One vector is turned by the same rotation once a step. Each row is the vector after some number of steps, and that number follows the row.
The counts run from 0 to 513.
[123 178 156 112 125 136 135 142 136 146 159 110 144  79 131 144 156 172
 114 172 146 118 103  94  77 124 107  70 121 153 115 168 163 138 137 132
  89 123  92 132 127 134 152 158] => 364
[150 150 141 115 162 160 132 134 159 135 168 178 165  80 126 153 121 190
  92 121 139 106 100  66 103 157 112 121 123 154 119 139 141 141 148 126
 130 110 108 117 149 116 108 113] => 62
[150 109 137 157 129 158 145 171 141 101 152 167 155  62 106 148 166 133
 136 148 145 119 100 158  81 154 108  90 137 127  84 112 100 111 130 176
 161 125 111 115 159 112 133 131] => 240
[148 199  86 116 128 119 156 138 103 166 136 115 149  81 110 104 100  97
 130 159  99 113  92 168 112 130 131  85 120 114 117 140 161  78 158 132
 147 124 127 122 153 141 141 155] => 413
[117 144 107 115 143 119 103  68 125 132 167 126 120  59 126  83 138 105
 100  87 131 127  78  82 145 153 162 116 104 158 137 110 114 116 116 110
 121 110 164  89 138 120 143 145] => 156
[148 159 139 135 129 149 127 169 164 127 147 126 130  78 109 120 139 126
 103 142 125  94  83 113  94 152 110  84  99 141 116 148  81 114 136 139
  57 112 125  73 156 145 124 149] => 87
[131 162  82 124 132 127 136 129 135 144 159 134  99  67 107 157 107  86
 152 137 148 111  99 122 169 146 186 102 125 115 130 136 173  95 143 138
 165 117 157  85 117 130 110 117] => 282
[138 119 137 122 140 176 135 138 155 121 161 150 111 110 130 156 178 113
 104 132 164  90  85  73 138 161 129 125 105 142 108 150  65 107 133 145
  95 118 119  79 117 162 106 122] => 220
[136 151 100  91 123 116 116 147 147 179 164 129 112  88 127 103 134 117
  81 156 106 112 105 129 116 139 171  72  89 112 115 155 169 124 130 117
 104 120 125  68 121  96 124 127] => 184
[122 106 101 102 147 141 121  92 122 144 143 140 124 106 114  98 144  87
  74 106 126 166  72  95 145 131 134 113  76 142 114 104 121  74 147 102
 101 155 139  70 110 138 155 140] => 22
[165 123 119  91 161 138 141 116 120 182 172 119 177 117 138 132 169 172
 107 158 152 114  98 108  85 159 124 139 108 122 102 172 135 129 149 128
 103 147  98  99 139 144 139 102] => 66
[105 157 127 133 122 144 137 107 149 119 192 136 109  82 143 135 182  94
  87 130 102  90 112 119 144 152 175  88 136 130 145 155 115 110  94 134
 138 102 104  66 124 108 125 106] => 486
[103 144 153 142 125 168 128 110 175  94 180 168 117  69 140 150 162 125
  90 112 125  99 103  82 132 155 154  93 134 140 137 143 118 117  95 139
 140  88 109  84 124 115 113 120] => 488
[ 95 114 140 107 154 135 148 157 136 132 152 140 137 117 117 106 183 150
  81 171 154 144 109 122 127  95 128 111 120 103  54 144 106 105 167 169
 130 172  99 114 101 110 134 126] => 72
[159 131  99 115 154 133 148 141 132 143 171 105 150  90 115 204 163 113
 147 174 167 129 102 117 129 139  96 140 126 131 106 160 137  82 161 122
 168 134 111 118 144 146 143 109] => 397
[138 148 101 135 138 155 145 103 119 189 142 143 113  90  88 184 145  73
 147 128 129 129 109 143 193 152 141 112 100 173 119 110 148  98 145 119
 149 117 151 114 123 138 125 149] => 148
[ 89 124 123  97 124 134 172 152 142 119 147 151 108  87  91 141 172 101
 104 157 144 148 104 106 133 107 142  97 133 146  99  86 125 126 130 179
 150 163  87  85  97 113 145 125] => 505
[149 135 103 137 130 151 143 122 114 109 170 169 127  66 130 121 161 139
 115 119 134 134 109 155 117 131 149  89 134 104  99 108 175  88 127 139
 213 103 127 147 135  93 118 143] => 10
[122 185 124 112 136 118 137 117 163 156 184 109 132  70  99 161 144 140
 113 158 108 145 127 131 148 134 134 105  92 146 147 152 183 107 136  94
 157 108 103 104 142  81 152 126] => 32
[129  98 171 139 134 187 132  98 136 166 130 179 145  98  98 113 177 158
 101  93 137 151 106 147 121 140 122  93 100 155  69 103 110 123 129 149
 104 128 131 109 117 134 126 156] => 472
[121 128 145 105 119 177 156 142 140 189 130 184 109 125 126 169 132 112
  93 154 132 115 108 112 134 120 133  80 122 122  74 142 180 106 162 152
 125 131  85 105  91 147 114 133] => 346
[ 81 165 158 113 143 140 146 128 139 136 148 129 137  80  91  79 163 176
  83 131 135 141 113 124 126 108 146  84 123 150 100 108 101 151 136 164
  94 160 104 104  99 108 138 149] => 205
[136 155 102 140 140 152 132 119 128 172 144 136 101  83  83 181 144  86
 136 132 135 127 107 136 202 154 136 101  93 180 114 112 138 106 148 107
 137 121 160 112 119 132 109 155] => 149
[133  89 177 138 135 185 123 106 151 158 142 166 146  85  99 126 186 151
 108  97 142 151 119 160 117 151 124  88  99 146  74 115 105 127 117 135
 114 118 128  94 124 135 129 145] => 471
[181 122 111 117 139 130 127 146 107 181 126 111 111  93 130 166 137 102
 140 170 160 104  85 127 113 141 109  69 125 156  67 131  97 112 167 134
 100 126 124 120 127 154 143 157] => 247
[117 203 132 161 150 142 157 107 125  86 151 139 163  55 120 146 114 127
 133 123 124 125  96 110 136 126 115 112 165 152 136 125 140  70 147 131
 167 114 117 137 161 136 144 135] => 260
[161 130 120 130 153 115 100  90 133 141 159  98 130  37 127 169 108 138
 170 127 169 140  95 105 119 147 138  93 143 157 115 133 165 110 141 126
 127 124 148  86 141 127 151 107] => 131
[156 164 133 139 129 150 145 133 153 144 145 134 132  83 107 130 115 125
 131 141 125  94  97 123 114 172 142 103  94 149 141 136 102  97 142 166
  61 118 111  47 159 151 127 128] => 85
[111 142 139 115 164 147 132 109 146 171 163 160 143  88 123 183 152 138
  93 122 118 119 132 106 171 127 147 112 173 174  96 139 154 149 132 102
 170 127 120 109 119 102 109  89] => 328
[ 97 143  93 110 133 107 148  96 104 133 176 104 139  68 114  97 194 107
 130 124 143 152  96 134 126 124 177 110 128 120 124 120 177 126  99 144
 153 159 151  94 127 125 152 123] => 4
[105 177 141 101 104 156 180 132 141 175 148 174 123  80 119 136 138 122
 118 147 122  86 110 117 112 141 152  89 134 139 121 134 149 158 119 179
 155  95  76 108 132 121 125 151] => 211
[163 129  95 137 126 157 150 105  99 129 168 177 135  78 131 130 152 134
 121 118 128 128 105 156 115 151 150  98 133 106 110 110 179  77 130 139
 209 100 122 141 136 105 123 129] => 11
[111 181 133 144 155 131 167 106 137 113 171  76 125  86 105 155 185 129
 151 151 170 121 115 126 177 121 150 137 141 147 131 141 106  95 142 173
 128 150 110  98 134 145 129 114] => 102
[ 86 169 120 128 150 118 129  80 114 158 162 154 165  82 124 130 114 131
  96 137  89 149 115  99 147 122 141 103 127 156 133 120 197  97 150 113
 154 144 107 112 130  87 163 124] => 29
[ 98 175 141 164 156 136 150 100 112 136 167 112 161  99 120 168 178 127
 155 167 157 113 111 122 173 123 150 123 168 146 108 157 138  97 155 168
 125 167 115 126 124 151 133 111] => 100
[152 134 122 139 135 182 152 123 132 153 169 155 133 127 137 158 181 114
 120 146 140  69  97 112 136 184 155 123 107 127 124 172  95 100 126 156
 108 112 107  82 129 157 111 110] => 218
[158 174  92 117 155 146 124 163  98 126 146 120 118  74 121 143 124 138
 126 145 150  84  93 125 119 149 158  58 157 163 117 124  89 141 139 124
  95 152 137  94 100 149 123 121] => 382
[125 158 140 136 139 137 105 123 164 148 188 128 148  65  97 166 163 157
 130 156 123 133 132 154 133 157 140  84  93 132 131 169 168 125 118  98
 153 111 124 103 131  86 139 131] => 34
[163 169 120 160 145 152 144 126 119 154 151 147 154  91 118 138 107 140
 141 149 111  82 119 160 120 170 159  90 127 143 134 136 112  88 156 169
  93 133 101  67 148 132 123 106] => 83
[101 103 108 146 143 138 123 144 139 107 151 156 134  72 125 173 157  47
 115 135 132 123  83  97 153 131 126 116 159 138  81 124 123  94 129 134
 159 143 160  96 141 131 125 116] => 123
[136 169 103 109 178 108 118  71  90 173 160  78 161  79 129 106 142 155
 130 120 158 131 106 124 153 121 153 116 148 148  95 151 146 126 161 111
 142 148 160 130 128 135 141 126] => 430
